Turns, then the turns between two rows, first turn first; the first pair answered:
J_742 (before => after):
[-14  12 -17  -3  -4  17   4  10  -7  15  21   3  17   1  -9   0  19 -15
   5 -38 -27 -13  16  10 -14   0  20 -22  11   1  -3   2  -8  -8 -12  20
   8 -10] => [  6   7 -38  16 -10  16  22  -7  -5   0  12  14  28  10   3   8  12   5
   5 -24  -6 -13  -8  19 -16   6   0 -19  18   5  -4  12 -20  21   3  17
  11   1]
[  4  -1   0  19  13  -9 -27  11   4  15   6   6 -11  18  -5  -2   1  -2
 -16   1  10  -3   4  -7 -11   5  -2  20  -5   1  -7   6 -10   2  -8  -5
  -9   5] => [  9   8   1  16  10  -2 -27  17   4  11   4  17 -16  17 -13   2   1  -1
  -4  -2   1  -2   8 -12  -7  -4   3  15   1  -5  -6   0 -10   2  -6   4
  -3  -8]
[ 23  -2 -13  25   2 -15  16 -27  -5   4  -1  -8   0  23  21  10  -9  17
 -11  16  36 -11  -5  13  -9   2 -15  -2   8  15 -11  13   2  12   5 -15
  -2  22] => [-16   4  15 -12  13  -7 -12  -3  -7  34  19 -21 -28   6   0  -2   9 -17
 -11  -6  -2 -14  33   2  -5  -5  17   2  -2  10  -3  -1  17 -37 -10  -7
  -3  -1]
[  1  -2 -17 -15 -21  13  10  11 -18   6  20  12  26 -14   3 -21  -4   7
  14 -12 -34  -1  16  24   9  30   6 -26   3  11  16   0 -13  14  -7 -10
   4  16] => [  1  -4 -23 -10 -20  11  16   5 -15   5  18  12  23  -9   6 -20  -8   6
  13  -7 -28  -3  13  23   7  34   0 -20   1  14  13   1 -13  19  -4 -20
   6  22]
J_691 (before => after):
[ 22  13   2   4 -11   3  -4   4  -6  -9 -13  10  -5  -9 -11   6  -4  12
  16 -10  -3  -7  -1  -8   8 -11  28  -6  -4  -5   6  -8  -9   1   0  14
   9 -14] => [ 29   2  -6   8 -20  -2  -9   4   1 -15 -11   8   3   0 -10   0  -8   6
  11  -9   0   2  -6  -9  -1  -3  20 -10   0  -3   2  -1 -19  15  -2  10
  15   0]
[ 18  10 -33  -8 -17 -14 -13  -1  -6 -48  25  38   6 -15  21 -15  22  17
 -23  11 -13  12 -22 -18   4  -5  -4   0 -34  11  16 -20 -12 -13  -7   8
  14 -12] => [ 17  10 -33  -5 -11 -13  -9  -4  -9 -45  24  34   7 -18  23 -13  19  14
 -22  18  -5   5 -27 -14   9  -7 -10   7 -35   9  21 -19  -5 -17  -2   9
   9 -10]
[  5 -18   0  -1  -6 -20 -28   8  -4  -5  -3  14  -3   8  -3   0   3  -5
  -2   9  11  14   2 -18  15 -16  -5   4 -12   6   2  -5   0  -5   5  16
  -5  -6] => [  2 -18   0  -5  -9 -23 -29   8  -5  -3  -7  17  -4   9  -7  -2   3  -4
   0  11  11  16   1 -17  18 -15  -7   4 -11   6   1  -8   2  -4   6  20
   1  -4]
J_566 (before => after):
[  1 -32 -11 -10 -46 -17 -41   0  -1 -28  14 -16  22   5   0  -4   0 -24
 -14  -2 -13  20   4  -5  21 -12 -15 -10 -20   2   6   6  -6   3  -1  12
  -5  13] => [ 16 -10  -2   8 -18  -6 -64   7  13 -22  -4   0  10  28   2   0   1   5
 -17  -3 -10  33  -4 -24  -2  -8 -14  -3 -10 -12 -12   8 -24  19   5   6
 -13   9]
[ -4  29   6  -7   8  34  14   1  12  16  11  -1  23  -8  -9 -30  -7  22
  11 -17 -16   1  -3   3 -26  23   1 -22  16   0   5 -14 -17   7  -8 -25
  17   1] => [ -3  32   1  16  23  23  18  -4 -19  26   2   8  17 -11 -12   3 -17  32
  12  19  19 -18 -20  -6   9  -4 -18  11   1  -1  14  -6   6  -1   6   7
  -9 -17]
[-15 -23  -4  -7  -6 -29  -1  -6 -11  -1   8   0   6  -2  -7   0   1 -38
 -15   9  17   1   3  10  26  -4  -4   1  -9   7  -1   4  18 -11  -4  18
  -5   9] => [  2  -8   9  -4   7  -7 -27   9  21  -6   2   2  -3  18   1 -17   8 -12
 -15 -17  -7  22   9  -8 -16  13  10 -15   5  -3 -23   0 -18   5 -12  -1
   4  15]
J_233 (before => after):
[ 26  16   7  -4  18  -9  -6  24 -11   8  14 -28 -12   7  -9   0   4  14
   1 -11  18  -2  26 -11  10 -30   0 -14  -4  25  -8   5  26 -14  38 -15
 -33  -2] => [ 28  22  -3   0  15   3  22   7 -13   3  11 -28   4   4  -3  10  -1  23
  16 -15  18 -15  14   0   7 -26  -2 -23   6  25  -3   5  29  -2  39 -17
 -28   1]
[  9  -6  -2  -5 -10   1  20 -38  -4   2  14   6  17 -17  10  -2 -12  20
  -6  -2  11 -25  -2  13   5   7   0  -2   6 -18  -4  19   2 -11   1 -17
   8   7] => [ -2 -19  14 -13 -10 -13 -13 -21   1  12  22  -1   0  -9  -3 -18  -6  -6
 -21  -6   7  -5  15   5   4   6   5   4  -5 -10  -5  19   5 -29  -4 -16
   5   6]
[-24 -43   1   6 -19 -32  27   3  17  -2  38 -39  18 -21  15   2  -9 -12
 -13  20  11  -3 -13  44  -4  16 -16   6 -14  17  -1  12  29  13 -27 -36
  -6  24] => [ -9 -42  12  20  -2 -46 -12  18  21   0  30 -25   4  -5   8   1  -8 -11
 -33  28  29  10 -16  15  -1   0 -30  27 -22  16  -8  15  26   7 -18 -24
 -19  24]
[-24  12  -7  13  23  15  40   5 -23  16  10 -21 -10   2   7  11   5  10
 -13   4   1  -5  -7  11 -13   9   6   2   6 -15  -2   0   8  -4  -4 -12
  -9   0] => [-30   4   5   7  27   6  13  17 -19  20  16 -23 -23   4  -3   0  12  -4
 -27   1  -3   8   3   2  -9   6   9   6  -8 -13  -5  -2  11 -19 -12 -15
 -13   2]
Then:
Between the rows of a pair lie two turns.
[  5  -5  -4  11  -3   1  15 -25  -2   9  13  -4   4  12  11   8  -4  14
   7  17  39 -15 -13  11 -11  14 -17  17   8   9  -4   6   5   3   6  -5
 -12   4] => [ -3 -16   5   1   1 -15 -21 -12   2  12  20  -8 -13  16   5  -7   4  -8
 -13  13  35   3   0  -1  -9  11 -10  23  -5  10  -9   5   7 -19  -2   0
  -8  10] : J_233 then J_233
[ -9  17 -14 -11   9   3   6 -16  -7  14 -28 -11  -9 -21  18  34   7   2
  20   5  -8  -5 -41  12   8 -28 -21 -24  -7  10 -10  -3  22  -5  -9  -5
  -3   2] => [  1  15 -15 -16   0   6  -7  -5  -4   5 -37  10  -5 -20   3  35   7   1
  25  -3 -23   5 -33   5  17 -38 -17 -33  -7  13  -5  -7   5  -4 -11   1
   7 -10] : J_233 then J_742
[ -6  21   9   4  25  10   0   2 -18  16  -1  -2 -12   2 -13  16  -1   7
   3  16  15  -9  -2  -7   5 -14  -7  13  -1  -5   5   2  14 -15   0  10
 -13 -23] => [ -1  28  15   2  32  16  -7   7  -2  17  -5   4 -10   9  -7   3  -1  16
  -1  -1  -2   1   4 -18 -18   4   2   2  14 -10  -7   3  -3  -4  -5  -2
  -2 -15] : J_566 then J_566
[-18 -11 -21  -8 -28  10  11   1 -16  -7   6   2  18 -14 -20   5  10 -16
  14  -6 -25  -6  19  -7  -3   3  15  -1   4  -3   4 -14 -10 -11 -11  10
  24 -16] => [-14  -7 -13   4 -17   5  15   1 -25  -5   3  11  14 -13 -18  17   8 -15
   8   6  -3 -13   8 -13  13  -9   7  12  -3  -1   6  -8   0 -14  -2  22
  11 -28] : J_566 then J_566
[  7  28   0 -16  28  34  17 -14   6  27 -11  24 -19   3  16  27   0  39
  -1  -4 -22 -16 -18  -8 -18 -11   7 -11  28 -25   4   4   0   0   4   3
  14 -20] => [-24  -2   8 -33  16  14   3 -15  15  37  23 -15 -30   0  28  -9   7   1
 -29  -8 -32   2  -2  11 -36  12   3  -3  13 -13  -9  12  12 -19 -16 -22
  10  11] : J_742 then J_233
[  5 -22   4 -14 -19 -17 -30  18  16  -6   3  -6   4   9  -2 -29   6 -21
 -15 -14  -5  31  15  -4  -4   4  11 -12  -4  -2 -11   1 -16  -1  -6   3
   8  19] => [ -4 -31  -3 -12 -25 -25 -18  10   3  -8  11 -10   9  -4  -6 -20   8 -32
 -18   2   1  18   7   2  19  -2   2  -3 -15   5   0   3  -1  -6  -4  16
   4  12] : J_566 then J_566
[-17   4  -1  -3  12   2  10  -9  -3  18  13 -24   0 -14  12  -2   1  -3
 -13  -6   5   1   7   8  -5   5 -14  14  -9  -9   3   5  18 -16 -12 -17
 -12  18] => [ 11   7 -17  16   5  12  19 -17  -7  -5 -11   3  20  -8   8  15  -7  25
   3   3  17  -2  -8   6   8  -3 -21   5   2 -12   8   0  -3   9   0  -5
  -4   7] : J_742 then J_742
[ -6 -18 -26  -2 -22 -19  18 -12  -1  -8  -7  12  11 -21  -7   2  -5  -1
  13   9   6  -2 -13  23  15  -6  -5 -10  -5  13  31 -12  -9  12   0  -1
  -5  10] => [  5  -8 -19  14  -5 -21  12  -7  -4  -2 -16  24   5 -16 -13  16  -6  14
   7  19  21  -4 -19   8  17 -13 -14   2  -4   8  28  -8  -5  14   8   5
 -17   2] : J_566 then J_566
[ 18  -3   3   0 -26   9   6   6 -16 -22  -4  28  14  13  -7  16   9  28
   5 -13  -9  -2 -10 -10  13   4   4 -14   8  -5   6   3 -20  13  25   6
  27 -16] => [-21 -11  26 -23 -16   0 -10  14 -17   7  21   0 -12   0  -8  -4  22  -5
  -8 -22 -23  -2  18  -8   4  12  19  -2   0   0   1  -2   5 -29   3  -6
  20  -6] : J_742 then J_742
[ -9 -12 -10   0 -21  -8 -11   6 -20  -9   3  24   0 -12 -22   3   0 -18
   2   6  -5  -5   8  -7  35 -18   7  -4 -14  -1  15  -8   7  -7   2  28
   9 -18] => [-22 -21  -6  -3 -17 -21  -8   1 -17   6  16  -4  -6 -10  -8  -9   1 -29
 -16  13   8   0  10   8  17  -9  -5  13 -22   5   6   3  24 -15  -6   3
  -5   9] : J_742 then J_742
[  4  -6   6 -22  -2  18   5  35  18 -17 -13  10  20 -20   2 -10   1   6
  15 -27 -38  14  11   3  -7  23   8 -11  39 -19   7   2 -23  -1  -6  -7
  22 -14] => [-18   1   5 -22  -1  16  29  23  -7  -4  -6   2  20 -41  -1  14  -1   1
  19 -13 -26 -13   9  15  15   7   4  -5  25 -19  24   0   8 -16  -4   7
  14 -26] : J_566 then J_233
[  6   3  14 -17   0 -17  -6  14   5  -7  -6  26  12  -3  -7   5  -3  -8
   8 -12   3   7   0  -8  26 -16  -8   0  -1  17  31  13 -17 -33   2  21
  17 -34] => [  2   2   4 -23  -4 -14   9   7   4  -4  -3  22  19 -12  -7   1   2 -11
  12 -15  -6   3   1   0  25  -9  -3  -5   3  23  36   8 -18 -32  -5  21
  23 -33] : J_233 then J_233
[ 12   6 -24  18 -17   9  32 -18  -1 -13  -4  -2  21   0  10  17  -2  10
  10  -6  15  -9  -3  27   6 -18  -2  -8  -6  16   3   4  -2  17  11  14
  14  -9] => [-11  17  -7  -6  -5  10  14  -2  -4   2   2  -7   4 -14 -11   9   7 -14
  15 -16 -11  -7  24  19  14 -25  24 -11  -8  12  12  -7   1 -14  -3  25
  16 -29] : J_742 then J_742
[  4   7  -9  -2   6  16  27  12  24   1  -9   0   3   0   1  13 -12  24
  -4  -1  -3  17  -4  -6 -20  15  16  -5   5  -2 -20  15  -1   4 -12 -15
  -3  -4] => [  6   3  -1   2  11   7   2  21  25   6 -12   0  -3   8  -1  10 -15  16
 -18   4   4  26  -5 -17 -19   7  12   2  -7  -5 -26  15   0   0  -7  -8
  -8  -4] : J_233 then J_233
[-29  -4   7  -4  -4  11  15   4  -9  -7  27 -15 -30 -12  -2 -26  19  -6
  -8 -16  -2  14   7  -4 -15   6  -9  16  -3 -11   9 -12  17 -18  -6  -8
   9  13] => [ -9   9  -8  14   0  21  47 -13 -16 -16  10   0 -20  -9   4  -2   7  18
   6  -9  11   2 -13  -2 -13   6 -22  15   9 -14  12  -8  20   2   2  -6
  10   9] : J_233 then J_233
[-20   3   0  -8  -9  19  16  -6   3  17  12  -7 -14 -16  -9  -1  11 -25
  13   4  -4 -31   2  10  16  -6  13  13   1  -8   9  -9   6 -23  -7   2
  -8 -17] => [ 11  16 -11  14   1  29  13  -9  27   0 -10  12 -11  11   1   5   5  17
  15   3   4 -18 -19   1  -7   4   3   4  17 -17  -5   2 -31  13   0  -5
   0  -9] : J_566 then J_742
[ 12  16 -15   0  -1  12  27  -7  -1  -2  -9 -15 -15  -2   6  -1 -14  28
  20 -10   0   5  14  13  -7  -6   3 -22   1   4  -7  10  -1  12   6   9
  -3   2] => [  5  17  -4   4  14  -5  -3  -1  -8  12  -7  -9 -33   2   0  -5 -11  19
   5   4  10  17  21  -4   2 -21   1   2  -5   4 -10  13   3  -4   8  17
 -20  -6] : J_233 then J_566
[-12  22   2   0  20  36  37 -17  -2   8  -6 -11   0   7  13  12  -1  13
  25 -18  -9 -15 -11  18 -42  37   9  -3  17  -3 -10   4  -2   5  -9 -30
   9   2] => [-20  10  34 -12  35  14 -39  17   4  21   3  -7 -28  15 -10  -7   7  -8
   0 -17 -13  14  17 -16 -38  20  21  10  -7  -7 -19   3  -2 -29 -14 -16
  -5  -4] : J_742 then J_233
[  8 -29 -14  18  -9 -30   1   4 -13   1  -2   8   4   3  -8 -10   9  -4
  -1  11  28   0  -9   8  18  -5 -19  13  -6   9  -1   0   8   0   5   9
 -10   0] => [ 20 -23 -12  16 -12 -21 -10   7   9  -9  -7  16   3  15  -4 -23   9  10
   1  -5  13  13  -7   0 -10   9 -12  -7   1   5  -9   5 -21  15   1  -7
   3  11] : J_566 then J_233
[ 10 -20 -16   7 -19 -16  14  -9   2  -5  -9   4  18 -17   9   7  -8   4
   5  -2   8   9 -11  11   6  -5   0 -12  -8  16  15  -5 -15  26  14  19
  27  -3] => [  7 -19  -3  -4 -15 -12  -6   1  18  -3  -3  -3   8 -12   8 -12   1  -4
   3 -17 -15  21   6   1 -16   1  13 -22  -2  10   4  -4 -26  16   0   5
  28   2] : J_566 then J_233
[  9  20 -24  16   3 -20   6 -13  -6  17 -25 -28  -5  14  23 -19  17  -2
  20   9 -32  15 -22   6 -15  -7  -4  11 -31   6 -10   7  -1  27   7 -17
 -20  23] => [ 14  39  -7  12  15 -17  -9  -2  -8  23 -36 -10 -12  14   7  -7  22   5
  29   9 -36  14 -15 -10  -5 -20   2  18 -34   1  -5   1  -3  18  12   0
 -25  -1] : J_742 then J_233
[-17 -15  14 -12   0 -25 -24   3 -11  12  19 -15 -21  10   4  -9   7  -9
 -32  15  27  -1  10 -13  -1  -2  -3  12 -24  12  -3   2  11 -25  -2  -6
  -8  -4] => [ 14   6  -1  15   7  -4   4  -8  -7  -4  -7  12  -6  24  16  13  -5  34
 -19  17  39  -8 -21 -12 -13   2 -18  10   2   4  -9   6  -6  11  12 -10
  -6  -7] : J_566 then J_233
[-10   4  15  -2  13  10  23 -10  -1   5   2   2 -16   5  27   5 -28  -1
 -13  -5  -5  15 -11   3 -37  11 -18 -11  19  -9 -23   9  -8  -6 -13 -30
   4  28] => [-27  -2  15 -12   9  -1  36 -14 -18  11  14  -6 -16  -5  27   8 -29 -22
  -9   6  -3   0 -11  11 -14   3 -20  -3   8  -1 -10   4  16 -28 -15 -21
   2  21] : J_566 then J_233
[ -4 -16 -11  -1 -22  25  34   6  10   4   3 -16  15   8   3  15   7 -18
   1 -23 -31  -8 -11  30 -20  29  12 -15  16  10  -8  -2 -18  -9 -16 -36
  -2  -2] => [  6 -12 -13   2 -22  29  37   3   7  -4  -5  -5  24  11   3  20  -2  -4
  10 -22 -32  -6 -16  29 -17  24  11 -19  20   4  -4  -5 -23   3  -9 -28
   0  -4] : J_742 then J_742
